(in the rows, 128 means zero)
One hidden turn or mirror swaps the rows below in pairs. Which row is each named row swapped with?
The rows were stretched afterwards, more along some directions than others.
q469: [143 119 111 122 157  99 138 161  99  93 170 149 144 100  99 125 177  98
 107  98 170 151 132 108 134 117 112 165 152]
q932: [149 154 107 143 141  81 124 131 133 115 177 112 149 121 138 138 109 121
 161 119 157 158 105 106 149 109 124 158 158]
q626: [168 109 132 134  92 143 118 156  99 108 135 139 126 131 139 156 117 120
 109  89  61 127 111 112 164 105  94  95 134]
q493: [135 137 123 128 112 153 119 124 131 125 161 128 158  95 107 134 150 114
 147 107 124 118 120 132 165 102 158 175 149]
q201: [139 124 137 153 119 150 147 140  95 138 130 122 112 143 145 148 154 117
 125 103 127 121 103 108 131 140 128 136 127]
q517: [173 133 162 133 166 103 114 144  99 126 146 120 124 123 100 148 117 107
 133 145 130 125 108 128 134 143 133 124 127]
q49: [128 117 118 160 135 150 166 149 109 139 153 119 141 150  94 133 106 122
 166 139 143 123 128 121 108 141 154 140 132]
q942: [125 149 121 126 146  97 112 134 128 113 179 140 144 128  98 128 164 120
 103 112 147 153 156 131 138 110 136 137 140]
q628: [112 115 124 144 143 119 137 133 118 148 140 128 119 108 143 115 134 125
 129 118 136 130 123 121 117 148 151 102 101]
q514: [164 146 117 128 132  90 115  99 115 135 172 142 115 123 127 103 173 128
 112  92 130 167 104 139 143 116 127 122 124]
q702: [122 114 123 119 102 116 121 134 135 141 145 113  93 126 159 115 145  86
 104  93 111 118 112 149 113 103 130 128 119]
q714: [130 159 119 118 139 101  97 112 131 126 147 155 118 138 117 101 146 112
 117 111 114 163 136 124 153 102 114 144 118]
q208: [153 114 110 109 120 110 124 153 107 124 152 133 121  99 159 146 155  99
 119  97 125 125  90 114 136 113 110 119 139]
q173: [145 107 138  92 107 113  81 136 137 116 152  91 135  93 143 145 167 105
 102 110 136 110  96 129 164 100 109 127 139]
q404: [136 111 113 105 136 123 137 122 126 106 128 160 164  96 143 123 120 144
 106  95  91 145 127 115 163 122 113 139 135]
q825: [118 140 111 133  89 127 115 110 156 116 153  73 130  77 128 150 126 110
 117  96 123 123  83 132 154 120 139 132 120]
q148: [164 144  94 103 122 141 126 132  87 148 160 127 138 124  95 122 127 107
 123  62 146 113 112 111 168 142 118 158 151]
q705: [143 110 155 112 139 127 141 154 106 123 108 171 142 160 125 139 112 129
 147 147 125 118 142 106 125 138 115 138 152]
q276: [134 118 122 123 116 174 137 151 105 117 145  99 105 144  71 135 115 141
 102  91 119 101 126 124 144 133 131 143 129]
q856: [123 125 116 153  76 157 123 160 125 104 159  69 139 109 136 164 115 130
 134 106 139 110 102  88 168 112 126 123 133]
q265: [158 131 111 152 115 144 139 116 115 139 155 141 118 140 125 127 125 133
 158 110 121 157 105 119 139 105 135 128 172]
q362: [127 156 135 135 159 131 125 118 141 153 110 157 115 166 128 128 143 123
 175 147 105 150 159 126 116 101 134 134 132]
q657: [153 140 114 122 133  96 123 139 118 107 143 141 117 120 126 121 151 116
  92  93 143 145 149 123 121 123 112 126 130]
q370: [154 126 202 131 106 136  96 137 125 124 157 126 137  95 108 139 136 124
 119 109  67 107 123 120 137 137 130 111 123]
q666: [159 139  94 164 141 151 147 136  95 131 122 151 138 168 121 129  94 150
 174 145 124 139 140 144 123 118 113 128 144]
q844: [126 122  90 153  89 163 108 135 110 133 163  92 101 116 131 119 124 112
 110  89 123 112  84 142 163 109 146 152 108]
q997: [108 138 153 121 132  98 114 136 143 130 167  89 142  81 131 139 155  92
 127 123 160 152 108 111 112 124 140 110 136]
q441: [156 193 130 116 126 140 116 112 113 131 141 125 145 109 103 156 142 124
 138 105  98 122 120 111 160 129 103 118 129]
q81: [166 140 148 126 108  93 112 107 117 147 114 123 125  99 142 118 161 131
  94 143 144 148 115 134 144 137 116 104 121]
q654: [167 135 149 132 142 104 132 133 127 141 132 121 148 102  74 103 126 145
 156 142 142 134 131 118 121 133 143 150 135]
q789: [147 125 125 107 145 155 132 150 140 117 127 118 103 129 150 139 122 116
 158 104  88 165 118  96 139 108 114 103 135]
q638: [163 159 127 119 147 105 118 108 117 146 128 156 146 138 105 118 127 134
 156 149 115 148 115 160 163 116 141 174 137]
q298: [127 148 119 143 120 160 147 149 120 133 136 104 122 122  88 169 102 122
 148 112  91 118 138  89 141 144 127 106 123]
q890: [151 115 181  96 130 143  96 131 147 157 114  93 117 128 132 143 151 106
 148 113 114 128 114 121 100 139 119 104 139]
q34: [144 123 132 103 114 126 107 121 151 122 135 108 131  99 154 140 127 114
 110  96 104 121 103 151 116 118  97 141 145]
q145: [165 142 104 136 130 101 135 128 109 122 144 150 127 106 127 118 168 124
 103  87 121 161 108 123 130 104 119 123 144]
q359: [134 116 103 154 125 149 132 128 133 103 122 115 125 121 153 134 108 130
 146  93 128 138  94 121 153 111 104 142 136]
q32: [147 120 141 149 116 183 135 130 138 162 131  99 136 121 127 152 109 135
 139 139 114 138 107 129 118 126 144  96 149]
q741: [139 114 154  98 150 119 107 122 141 100 117 123 127 111 121 109 151 104
 103 136 150 118 128 146 138 123 125 161 114]
q981: [161 125 115 125 114 154 116 154 128 127 129  93 108 110  99 127 114 115
 102  73 144 112 115 122 143 147 101 155 133]
q548: [136 142  97 155  99 148 127 120 109 119 168 118 128 131 121 145 131 138
 106  78 117 109 107 141 179 115 144 157 133]
q431: [136 118 140 120 127  97 109 136 128 148 152 130 123 160 124 126 112 109
 151 119 141 109 123 138 131 117 128 156 160]
q831: [181 118 143 148 156 105 117 124 106 115 128 141 107 109 138 130 114 144
 128 144  74 126 104 157 135 109 113 123 125]
q729: [163 117 141 107 132 107 123 113 111 132 122 138 132 114 109 124 133 124
 146 124 130 118 112 142 142 120 122 145 162]
q887: [127 121 132 150 148 112 123 143 117 109 163 129 107 124  98 106 138 110
  92 152 123 126 137 134 114 123 150 110 112]
q158: [151 114  96 128 118 105 139 150  95 117 208 141 154 112 120 119 138 133
 124  99 160 122 106 126 167 106 122 182 162]
q142: [163 138 119 160 149 154 123 152 103 120 110 119 101 141 119 130  96 120
 145 117 121 151 120 104 149 145 110 109 114]
q406: [116 136 119 140 138 122 121 118 169 112 114 119 121 144 120 129 104 125
 151 126 127 154 138 127 118 122 115 130 124]
q687: [116 109 128 151 129 106 123 148 113 134 132 154 144 145 110 119 142 138
 141 145 142 121 136 135 148 116 147 139 149]
q252: [158 120 118 112 138 138 126 130  88 154  98 136 126 159 140 120 146 135
 123 144 142 147 140 117 133 128 107  90 126]
q322: [141 130 107 148  93 148 124 126 120 111 163 130 102 127 133 125 121 116
  83  75  50 111 102 124 158 108 124 121 121]
q193: [150 154  94 122 153 131 145 121 124 103 118 143 122 128 115 143 147 126
 134 103  90 145 124  98 157 105  80 119 116]
q539: [145 163 122 130 151 135 127 120 137 123 123 159 119 111  81 131 145 129
 131 120 118 148 151 101 151 108  94  91 137]
q977: [157 126 148 129  87 150 129 125 106 115 134  99 146 102 129 148 127 136
  84 106 137  96 108 131 155 152 152 150 130]
q703: [138 133 123 124 141 128 127 150 111 129 146 126 104 148 135 138 156 140
 125 121 134 121 127 102 146 114  91 123 118]
q863: [173 135 143 146  99 157 131 121 130 153 100  97 120 116 121 128 119 158
 150 108  86 113  97 110 145 131 125 126 113]
q616: [130 134 153 129 128 111 112 112 132 120 114 132 118 108 123 122 146 126
 125 145 147 106 131 145 120 137 111 120 116]
q256: [173 139 105 152 150 125 140 106 124 115 123 153 153 125 132 140 111 145
 165 134 102 171 124 116 161 129 113 130 132]
q489: [118 137 104 110 125 129 117 137 141  97 158 115 108  91 133 131 137 128
  89 101 106 126 144 118 152 105  77 138  97]
q910: [136 153 104 135 117 147 112 146 126 148 127 140  96 157 107 122 139 117
 154  93  93 133 133 131 149 107 114 129 111]
q428: [134 145 154 116 130 168 113 142 135 133 146  89 107 114  88 154 156 113
 132 117 131 136 121  87 125 125 130  99 146]
q691: [142 130 112 156 118 125 127  98 124 120 161 129 125 104 160 112 117 147
 126 126 134 123 108 150 163 129 120 169  97]
q204: [135 141 123 115 132  89  95 135 144 147 177 124 147 105 129 135 161 101
 127  76 115 136  93 128 152 113 136 157 159]
q665: [165 147 126 134 102 117 120 133  99 135 154 113 137  91 141 141 122 108
 113 105  95 162  93 109 165 127 128 101 137]
q258: [141 130 144 130 136 123 152 131 114 139 149 134 124 128 133 125 112 122
 174 146 122 152 115 116 137 127 166 120 145]
q179: [138 128 164 149 121 165 142 151 106 133 123 114 135 133  77 132 133 134
 120 121 147 106 127 111 115 157 161 137 134]

Swapped with q173: q431
Swapped with q493: q362
Swapped with q703: q158
Swapped with q514: q276
Swapped with q626: q517
Swapped with q81: q981
Swapped with q657: q977
Swapped with q258: q789
Swapped with q825: q406

